Each named move below is a turn or a mirror, shown by a few rows before and after it. Which moves, in which order, take the first row of each later pair to the second? The first pair is answered.
P (before -> after):
[-13   1   7  -7  -3 -24  -4  -9  -7  18  -5 -10  -8  -3  -6  19  -9  12
 -10] -> [-12  -2   4  -6  -1 -23  -7  -7  -4  16  -8 -11 -11  -5  -4  21 -11  11
  -8]
[  1   1   6   0 -11   1   3 -22 -30 -11  16   4  22  -9 -13 -17  10   1
 -11] -> [ 23 -28 -19   9   5   2 -18  -4  -6 -19  -2   2  -7 -21   3   4 -13  -5
   8]
[ -2  10   6  -5 -22   6 -17  -5 -27   6  13 -10  35  32 -38 -27   1  17
  15] -> [ 25 -22 -23   5  -3   8 -41  17   2  -4  -6 -13   0  19 -19  -3 -27  12
  36]
[-19   0   9  -1  10  -9  19  -7  -9   7   6  -4   1  -2 -19   6   4   5
   4] -> [ -8 -15  -3   4  18  -8   9   3   2   3  -3  -5 -13  -7 -10  16  -8   2
  14]
L (before -> after):
[ 18  -7   7   2   1 -13 -14  33  -2  -7 -21 -20 -14  29  13   7   2  20
  21] -> [  7  -4  13 -14  20 -20   1  31   3   3 -16 -23 -22  27   5   2   5  19
  17]
[-10 -16  -5  -1  40  -1  17  10  22   1  -9  -9 -31  -4  -1  13   0  -2
 -10] -> [-21 -12  -2  -2  36  -5  28  -7  10   8   5  -9 -21  -4 -16   8   7  -6
 -23]
[  6  22   6  -3 -28   2  13   6  -1  -7  24  25   8   4  16   7 -16  15
 -25] -> [ 11  20   4  -1 -28   3   8  12   4 -11  18  25   3   4  23  11 -19  17
 -19]
[  0  18  13 -16  -8  15  -3  28  11  -3 -18  -4  -1  20  21  -4   5  17
  12] -> [ -9  21  17 -26   5  10   8  24  12   5 -12  -6  -6  18  14  -7   8  15
   8]
D (before -> after):
[ -9  22  16  -8  -5   8  15   0  -3  -2 -10   5  12  10   9  -8   9   6
   1] -> [ -5  20  14  -8  -2   9  11   8   5  -4 -16   4   5  10  16  -5   6   7
   8]
[  6   2   4  11  -1   1 -17   4 -10   0  -1   4   0 -11   8   8   0   8
   9] -> [  0   4   6  11  -4  -1 -13  -5 -17   4   6   6   6 -10   1   5   3   6
   3]
[ 19   1  -4  17 -13  11 -23  23  11 -20 -20   2   4   0  19  14  -2  11
  19] -> [ 10   5  -3  30 -35   8 -19  -4 -15 -17   0   6  28   1  -1   8   6   3
   0]
Then:
(two moves a pair)
[ -8   1   4 -14  13  -5  14   7  15   4  -3   2 -14 -10   5  -2  -6  -5
   6] -> [-15   4   7  -5  -4  -6  16 -13  -3   6  12   6   5  -8  -9  -5  -1  -9
  -8]	L then L
[  1 -12   4  20 -28   2 -12 -21 -26   7  17  -2  33  -4 -10  -6   5  -4
 -12] -> [ 10 -36 -13   0  26  -5 -14  10  17  12  -3 -10 -19 -18   5   9 -17  -7
  10]	D then P
[ -9  23  18   2 -24   2  19  -4 -19   0   5   5  26   8  -6 -17  23  10
 -10] -> [-13  27  23  -9 -12   1  25   5 -11   2   0   2  18  10  -1 -20  25  15
  -5]	D then L
[ 17  -8 -16   5 -14  10  -6  21   3 -18 -24   4 -10  13  20   1   3   3
  17] -> [ -6  -3  -6 -26  22  -3  23  17  12   1 -14  -1 -25  10   4 -10  10   1
   9]	L then L
[ 22 -28  -1  23  -1   6 -14  -9 -13  -2   3  12  -3  21  -8  -6 -12 -28
   2] -> [ 17 -31  -2  16  10   0  -7 -12 -10   3   7  12  -9  18 -14  -6 -14 -32
  -1]	D then P
[-12  11  -1  -6   4   7  12 -13   4  19  -6   0  -2  -3   9  21  19  -4
 -15] -> [ -5   9  -5   5 -12  11   4 -16  -2  13  -6   1   7  -1  11  24  18  -4
 -15]	L then L
[-17   9  11 -28  36 -11  23   7  17   9   0  -5 -22  -3  -7 -10   4  -2
   4] -> [-18  12   9   2 -10  -9  17 -27 -21   4  23   2  18   1 -25 -13  12 -10
 -18]	L then L
[ 28 -22 -30  -1   1  12 -25   3  28   2 -10   1 -23  -4  21  27 -28  -7
  24] -> [ 31 -25 -35  13 -16  12 -31 -10  15  -1  -3   4 -11  -5  15  29 -28 -12
  17]	D then L
[ -1  -1   2  -1   2   6  12  -8  -2   4   3   5   9   4   4 -16   4   1
   5] -> [  9 -11  -8   5   2   8   3  -2   4   0  -4   5   3   1  10  -9  -3  -1
  12]	L then P
[-21   8  26 -10 -10   3  22 -14 -14  -2  17   0  13   4  -5 -22  27  10
  -7] -> [  2   1  15  14 -37  16  -6  -3 -14 -19   2   4  20   8  14 -11  18  13
   6]	L then L
[-44  16  13 -26   4  -9  35 -34 -19  20  40   1  19   3 -32 -24  22  -1
 -35] -> [  7  -9 -10 -24  32  10 -10  46  46  -8 -28  -6 -39  -1  39   9 -14  17
  29]	D then D
